In the data rows, 500 means zero.
Here are some rows, each followed by its group. Groups can overlap.
  493  460  571  572  477  556  442  599  588  452  565  419  460  455  496  514  450  435  463  618  493  563  406  561  516  405  456  475  433  564  440  491 z16
  608  426  648  692  726  666  576  644  715  817  648  850  436  734  818  699  763  649  877  701  585  760  515  513  505  870  470  701  717  990  619  529 z337
  754  572  517  452  502  529  436  574  550  455  470  616  582  458  428  450  602  587  363  442  409  510  589  397  387  497  607  479  636  513  386  572 z907
  495  398  422  426  458  602  507  480  530  472  483  403  469  544  460  430  503  364  360  462  446  497  418  611  456  449  418  405  490  439  417  394 z907
  404  518  469  559  545  408  370  390  503  356  469  497  459  552  457  559  451  582  569  425  500  410  553  518  373  395  469  494  445  407  418  412 z322
  575  565  565  332  535  369  605  439  565  508  422  402  449  304  470  452  630  430  517  595  417  456  362  424  598  573  567  469  374  549  539  654 z16
  484  393  432  424  464  409  454  562  468  472  530  460  419  405  435  401  485  462  390  476  394  405  446  455  471  436  501  563  388  395  488  537 z786
  562  460  516  465  640  538  645  379  467  646  516  431  458  646  561  462  523  364  444  694  444  398  490  588  611  488  487  428  504  383  601  561 z16
  515  478  370  397  413  530  477  400  331  425  397  356  415  440  390  453  416  431  399  425  450  423  402  472  393  400  366  464  450  432  512  387 z907
  370  438  382  402  384  423  490  474  424  380  490  420  430  442  501  383  402  352  426  440  486  499  346  457  369  473  376  416  450  392  487  419 z171
  588  460  577  598  686  587  496  336  355  628  570  522  425  666  569  492  448  357  431  700  531  409  496  636  570  503  415  422  517  437  541  499 z16
  485  406  564  544  710  656  511  398  359  540  519  623  676  606  441  496  568  634  358  352  417  503  534  505  566  565  583  348  567  510  513  483 z171
  345  489  341  321  565  462  403  370  544  553  444  430  414  501  408  497  435  458  367  373  438  398  425  456  498  396  360  409  488  423  548  419 z171
  495  482  390  405  428  530  494  385  339  441  379  367  418  465  375  476  406  417  391  427  467  409  420  490  410  406  346  465  446  406  517  388 z907
  649  529  621  724  668  591  772  678  465  950  812  465  492  534  678  502  507  410  529  926  539  828  458  549  734  749  544  991  634  778  807  771 z337
  329  446  328  353  519  327  434  535  363  502  510  402  406  534  434  403  401  488  438  401  467  474  410  458  416  381  491  473  367  478  459  533 z923
  689  825  557  740  377  999  688  648  449  602  401  481  620  486  720  641  713  529  499  692  414  809  726  548  574  764  433  493  783  467  493  469 z171
  409  587  587  654  484  641  734  467  515  569  408  478  687  492  698  564  727  698  545  525  500  665  655  419  604  757  347  628  763  526  533  627 z322
  438  366  431  509  393  332  443  448  422  399  472  475  477  409  450  530  424  423  371  475  518  650  463  397  402  503  485  456  531  595  494  580 z337
  347  419  381  415  427  441  361  473  370  348  451  445  482  473  507  392  529  429  398  495  488  461  371  406  445  452  433  369  442  384  524  449 z786
  389  521  411  465  384  351  348  473  392  367  448  393  443  370  440  468  391  315  431  449  402  402  379  473  388  427  393  385  383  410  427  338 z786
  425  450  462  484  517  439  377  506  372  357  475  536  504  405  408  451  456  492  399  423  381  400  552  416  425  393  541  495  467  432  462  411 z171
  661  748  625  407  497  454  580  509  490  455  468  532  675  438  416  566  430  662  562  451  599  693  703  385  514  490  770  491  399  555  444  508 z923
  403  499  643  730  598  527  482  404  577  396  514  683  610  568  453  576  427  621  523  444  443  391  602  620  386  488  630  568  463  487  387  425 z322
  439  435  406  671  457  652  619  433  570  463  484  610  711  736  431  622  446  557  512  412  489  385  516  649  458  462  464  526  387  382  496  456 z322
  490  485  494  467  565  439  612  513  439  537  523  530  514  510  680  474  472  345  574  454  539  485  439  570  536  552  545  396  488  580  558  636 z786
  329  445  412  372  396  403  367  442  403  408  482  382  486  408  500  386  463  410  426  466  490  412  418  455  467  378  358  380  442  400  489  330 z786
  402  418  510  488  472  612  707  505  560  533  436  583  766  541  450  715  507  768  756  455  650  402  568  472  497  414  546  589  461  505  513  560 z322
  375  522  515  635  468  602  658  510  571  543  457  588  765  529  428  685  448  592  563  398  513  400  593  614  494  452  452  579  347  449  463  520 z322
  411  412  354  362  473  367  351  513  345  447  473  443  465  533  461  433  476  536  411  457  475  434  395  380  402  396  431  423  459  365  509  432 z907
  492  526  404  479  411  483  527  494  448  469  371  464  451  526  432  372  443  376  467  495  432  544  346  448  511  411  541  524  432  430  443  494 z16
  311  476  402  359  466  515  453  409  456  460  378  383  443  469  442  458  443  451  479  326  481  489  375  496  380  402  479  402  458  387  520  376 z907
  588  558  781  714  394  408  908  625  400  822  595  555  399  351  849  695  580  643  764  755  946  598  561  828  999  362  402  725  400  717  692  681 z786
  549  464  736  716  657  542  671  693  398  892  703  392  601  512  599  437  535  533  595  913  768  651  399  539  776  721  524  893  451  619  685  510 z786
  523  484  560  542  634  562  450  450  395  557  647  427  427  632  575  529  460  424  423  664  491  421  557  668  575  427  455  455  462  439  600  508 z16
  349  404  448  410  510  435  374  471  419  516  489  448  421  495  430  373  478  496  386  428  412  475  430  469  524  443  493  455  450  515  429  405 z923
  673  579  548  520  483  423  460  631  511  578  575  477  649  539  429  455  510  577  621  439  702  620  554  572  399  406  704  549  511  493  499  509 z923
  633  446  520  591  488  553  613  529  571  608  440  656  425  791  594  481  704  380  590  736  447  490  557  497  672  605  531  425  717  555  444  432 z16
  799  662  824  557  460  478  999  649  496  999  706  738  567  534  971  809  576  699  821  670  841  627  622  854  999  463  415  727  518  830  737  935 z786
  364  492  617  727  471  654  673  431  599  460  544  691  807  593  421  643  491  609  546  360  442  392  536  688  479  541  548  506  424  420  506  521 z322
  559  359  470  410  430  610  423  510  513  447  493  407  443  486  482  409  464  346  379  434  476  400  456  628  404  420  419  421  482  420  387  490 z907
  406  437  332  348  504  525  494  390  439  467  387  354  469  591  371  497  405  397  438  368  505  392  343  529  385  362  444  313  434  421  476  357 z907
  451  529  436  369  440  361  480  422  404  471  451  441  528  528  424  443  448  538  408  424  370  504  520  446  568  409  531  436  419  405  408  402 z923
  490  529  428  409  460  351  448  468  460  441  447  470  509  484  423  406  442  527  414  442  415  499  546  453  520  404  579  472  347  483  409  397 z923
  441  377  446  388  506  553  496  408  446  450  394  365  460  366  386  444  382  366  406  392  470  348  372  547  418  401  429  372  441  423  498  347 z907
  688  511  593  525  508  423  533  564  633  447  540  617  603  389  508  510  556  608  595  380  420  539  574  394  438  521  699  607  538  573  522  573 z171
  442  470  463  434  387  403  438  507  349  382  373  413  456  335  408  476  517  358  367  446  461  371  422  367  457  371  444  364  402  426  481  505 z786
  502  486  483  397  511  338  514  534  552  468  442  380  411  410  496  494  599  471  549  589  442  441  432  426  611  571  525  460  385  545  524  572 z16
  614  496  753  560  593  639  733  621  599  850  880  700  584  649  833  519  454  432  594  785  641  767  448  555  742  683  460  976  719  788  862  523 z337
  443  440  446  388  420  480  465  556  550  403  492  408  456  358  498  395  418  407  442  459  502  509  354  443  407  452  378  491  451  442  521  367 z171
  387  413  516  427  662  605  376  373  481  593  514  492  540  475  467  423  514  518  363  386  442  484  451  466  542  443  450  390  555  497  552  400 z171
  341  466  437  448  374  347  456  439  521  395  487  433  421  319  434  388  389  380  451  402  387  370  339  474  373  483  372  429  367  407  420  412 z786
  326  464  383  394  382  331  451  405  470  419  486  383  448  415  480  411  389  334  431  414  453  390  384  487  387  420  356  401  421  385  469  390 z786
  423  412  597  710  624  577  461  389  524  470  541  646  594  657  414  539  396  640  504  468  383  370  557  620  427  491  577  492  397  469  403  401 z322
  528  484  436  539  625  405  463  420  478  559  514  480  335  688  438  512  469  577  509  522  422  371  504  515  424  388  405  441  410  406  488  514 z322
  485  532  479  420  457  372  465  453  486  444  448  479  519  399  444  440  474  534  380  451  350  503  531  475  539  434  590  487  355  478  395  427 z923
  514  489  493  529  636  382  464  435  445  571  524  476  337  517  453  500  489  606  530  536  421  394  546  500  452  412  408  493  423  430  517  509 z322
  544  635  493  649  466  556  514  625  520  449  542  395  477  498  363  423  594  568  611  431  776  591  590  654  515  537  664  527  575  550  416  525 z923
  396  390  431  403  389  447  402  510  435  367  431  453  473  430  419  405  466  455  411  386  439  493  438  407  469  342  403  425  402  438  463  417 z171
  494  447  388  398  417  488  432  453  336  389  413  381  384  402  363  451  448  439  371  380  407  418  432  462  378  371  423  394  471  381  452  382 z907
  544  565  556  666  608  402  565  508  464  580  558  608  646  326  535  555  587  514  501  727  615  565  402  523  567  691  542  701  554  502  573  669 z786
  483  441  479  390  465  519  553  544  668  377  391  442  446  511  445  469  572  512  417  473  436  498  427  479  499  478  436  445  458  398  503  568 z786
  617  578  518  352  556  463  569  423  571  543  487  357  475  339  481  420  588  381  506  598  434  518  343  388  574  501  562  494  444  555  550  626 z16
  528  367  590  524  689  546  508  423  473  653  555  544  594  619  521  465  504  415  520  416  577  432  396  435  364  539  528  357  593  541  572  575 z786
  499  437  366  366  486  490  329  511  338  462  483  463  389  545  381  415  536  515  456  409  500  429  411  507  408  413  472  455  469  394  478  493 z907
  528  507  485  549  704  546  400  415  499  551  558  476  338  639  698  543  493  467  480  750  595  386  504  747  475  597  418  342  410  516  514  625 z16
  381  433  594  639  479  560  474  557  573  452  528  517  503  549  571  571  378  479  509  655  497  537  438  622  485  542  329  457  424  515  432  577 z16
  408  451  334  338  514  510  473  393  423  469  399  376  450  582  362  479  430  414  456  367  525  396  373  527  367  338  464  326  437  430  471  349 z907
  345  411  375  401  414  434  374  451  370  357  441  433  487  496  509  395  503  401  420  473  517  411  376  411  416  441  437  359  445  405  523  427 z786
  355  440  370  360  420  394  465  454  570  396  448  401  367  323  439  358  373  423  454  344  440  453  367  377  395  455  346  445  422  461  464  402 z171
  634  400  473  541  377  453  508  480  657  497  394  487  536  643  580  546  694  681  493  527  708  448  479  466  582  609  405  366  601  467  544  378 z923
  385  363  434  393  392  462  399  503  447  356  440  444  468  425  430  354  455  441  413  389  447  466  419  386  458  341  410  433  418  462  488  405 z171
  504  456  365  434  416  508  709  593  785  521  450  478  477  570  426  522  595  527  474  560  517  501  363  464  636  460  340  491  533  499  536  550 z786
  477  384  493  499  390  375  372  447  368  398  474  485  512  251  420  493  364  486  402  482  482  657  502  343  369  499  454  498  532  611  489  530 z337
  499  411  632  477  541  507  598  536  679  412  413  532  516  311  424  537  494  574  449  418  397  373  510  485  480  406  611  538  391  495  492  662 z786
  537  345  613  689  635  686  615  362  415  446  533  611  619  550  372  585  490  651  579  452  472  416  483  547  433  417  496  539  433  415  422  368 z322
  485  373  426  360  403  499  377  468  359  381  398  378  384  365  380  432  456  425  436  358  463  377  423  512  359  352  415  416  439  427  445  446 z907
  529  458  487  533  555  539  434  449  536  520  585  484  510  620  475  508  364  377  369  597  506  479  453  592  494  432  477  506  452  435  524  512 z16
  399  356  559  377  557  514  485  454  638  415  503  485  538  372  552  488  432  476  532  455  566  402  396  518  402  441  500  428  539  527  487  396 z171
  478  376  392  490  347  367  357  430  382  390  457  497  508  535  414  483  370  506  392  454  506  671  509  384  361  504  451  424  538  564  458  521 z337
  609  551  542  415  593  432  662  345  449  634  546  385  507  504  525  485  537  431  484  673  418  379  402  425  623  528  488  501  448  460  590  648 z16
  393  509  661  734  560  483  482  423  613  345  493  686  602  554  483  569  457  616  543  431  464  445  648  623  368  481  640  603  506  498  392  432 z322
  607  549  434  477  460  367  459  460  522  468  594  507  507  452  433  441  376  513  405  578  471  666  544  389  368  573  472  614  581  605  540  577 z337
  583  610  504  519  484  464  422  385  393  463  489  476  550  459  463  405  465  366  472  511  431  572  544  413  384  567  561  507  461  609  573  631 z337
  791  953  443  692  459  863  513  667  544  470  400  494  411  526  662  673  599  474  600  606  534  793  883  473  515  610  648  390  742  463  510  449 z171
  494  416  440  472  405  409  338  441  403  356  457  508  530  379  388  481  385  496  430  463  472  651  477  419  359  477  407  438  510  559  486  470 z337
  626  450  605  487  666  585  496  353  603  519  541  500  476  500  425  598  628  738  643  560  586  430  492  455  506  451  434  453  444  434  467  487 z322
  500  402  480  487  383  378  361  437  379  389  480  488  522  342  409  481  361  499  400  472  472  680  499  348  357  511  451  474  529  578  482  523 z337
  666  657  733  559  724  574  591  564  926  729  674  920  605  819  820  665  715  415  854  487  426  500  610  548  794  815  609  668  693  882  647  798 z786
  451  399  448  429  398  336  389  529  436  444  522  421  438  311  425  421  434  394  409  469  383  357  401  358  469  404  432  469  354  380  445  462 z786
Group z907 spreads out most along one direction. Which 3 other groups' directions of most spread are closest to that one, closest first?
z171 z923 z786
Which 3 groups are nearest to each row below, nearest first, going by the distance to the group's nearest row?
  400  444  395  428  396  310  460  501  635  342  464  439  341  379  372  407  431  485  509  357  474  377  453  434  401  552  378  456  373  451  430  395 z171 z786 z907
Which 4 groups are nearest to each row below, nearest first, going by the distance to the group's nearest row?
  584  411  557  629  662  590  476  328  384  605  530  547  412  721  566  448  461  365  437  694  560  402  497  650  521  518  432  431  525  466  481  495 z16 z322 z786 z907
  514  481  514  501  621  547  438  446  414  545  614  450  455  633  539  531  441  386  441  667  452  423  533  605  578  444  408  462  452  455  577  512 z16 z322 z907 z786
  816  970  527  657  527  765  502  656  570  414  440  551  506  619  636  683  543  525  643  559  615  790  922  432  499  537  749  340  708  485  531  504 z171 z923 z907 z16
Which 4 groups are nearest to each row below, nearest first, going by the distance to the centre of the group?
  542  529  792  514  593  607  710  569  675  791  879  761  513  610  869  534  511  377  637  755  641  738  402  559  790  649  472  950  722  815  869  488 z337 z786 z16 z322
  744  484  921  593  715  883  574  604  471  836  570  842  691  932  488  370  724  564  766  965  430  699  492  505  701  906  689  426  638  874  480  521 z337 z16 z322 z786
  503  412  492  336  398  501  571  405  601  475  444  414  520  550  528  531  471  607  513  487  576  458  432  554  461  445  549  464  496  485  444  460 z923 z171 z786 z907
  449  383  417  524  429  364  494  475  464  413  466  452  511  385  442  504  486  341  363  508  510  591  461  435  467  533  488  468  493  601  567  625 z786 z171 z337 z923
  439  579  448  367  480  376  407  436  364  448  455  435  471  434  391  431  375  542  434  403  458  546  553  387  503  342  529  495  393  428  456  337 z923 z907 z171 z786
Which 4 groups are nearest to each row below, nearest first, going by the average distance to the group's rows?
  402  390  456  496  467  328  492  531  568  385  512  394  395  315  519  399  391  425  527  395  554  370  406  533  452  482  486  417  389  463  482  473 z907 z923 z171 z16
Group z16 spreads out most along one direction. Which 3 other groups' directions of most spread are closest to that one, closest first?
z337 z171 z786
Which 3 other groups have their centres nearest to the centre of group z16, nearest first?
z786 z171 z923
Which 3 other groups have their centres nearest to the centre of group z171, nearest first?
z923 z907 z786
Which 3 groups are nearest to each row below, nearest first, going by the average distance to the group's rows?
  607  569  472  321  549  417  592  429  569  531  464  382  469  500  479  439  606  413  513  603  421  469  325  403  586  542  580  434  408  516  553  640 z16 z923 z907
Which 3 other groups have their centres nearest to the centre of group z923, nearest first?
z171 z786 z907
Which 3 groups are nearest to each row below, nearest first, going by the distance to the centre of the group?
  718  486  548  397  527  496  464  548  493  398  465  626  637  472  394  414  595  622  399  397  389  506  508  369  355  560  634  477  586  567  428  578 z923 z171 z337
  531  390  540  595  499  642  651  427  544  432  439  522  533  511  436  621  533  669  656  471  517  361  481  499  398  448  440  636  401  498  470  427 z322 z786 z171
Which 3 other groups have their centres nearest to the centre of group z907, nearest first?
z171 z923 z786
Group z786 spreads out most along one direction. Which 3 other groups' directions of most spread are closest to that one, closest first?
z337 z923 z171
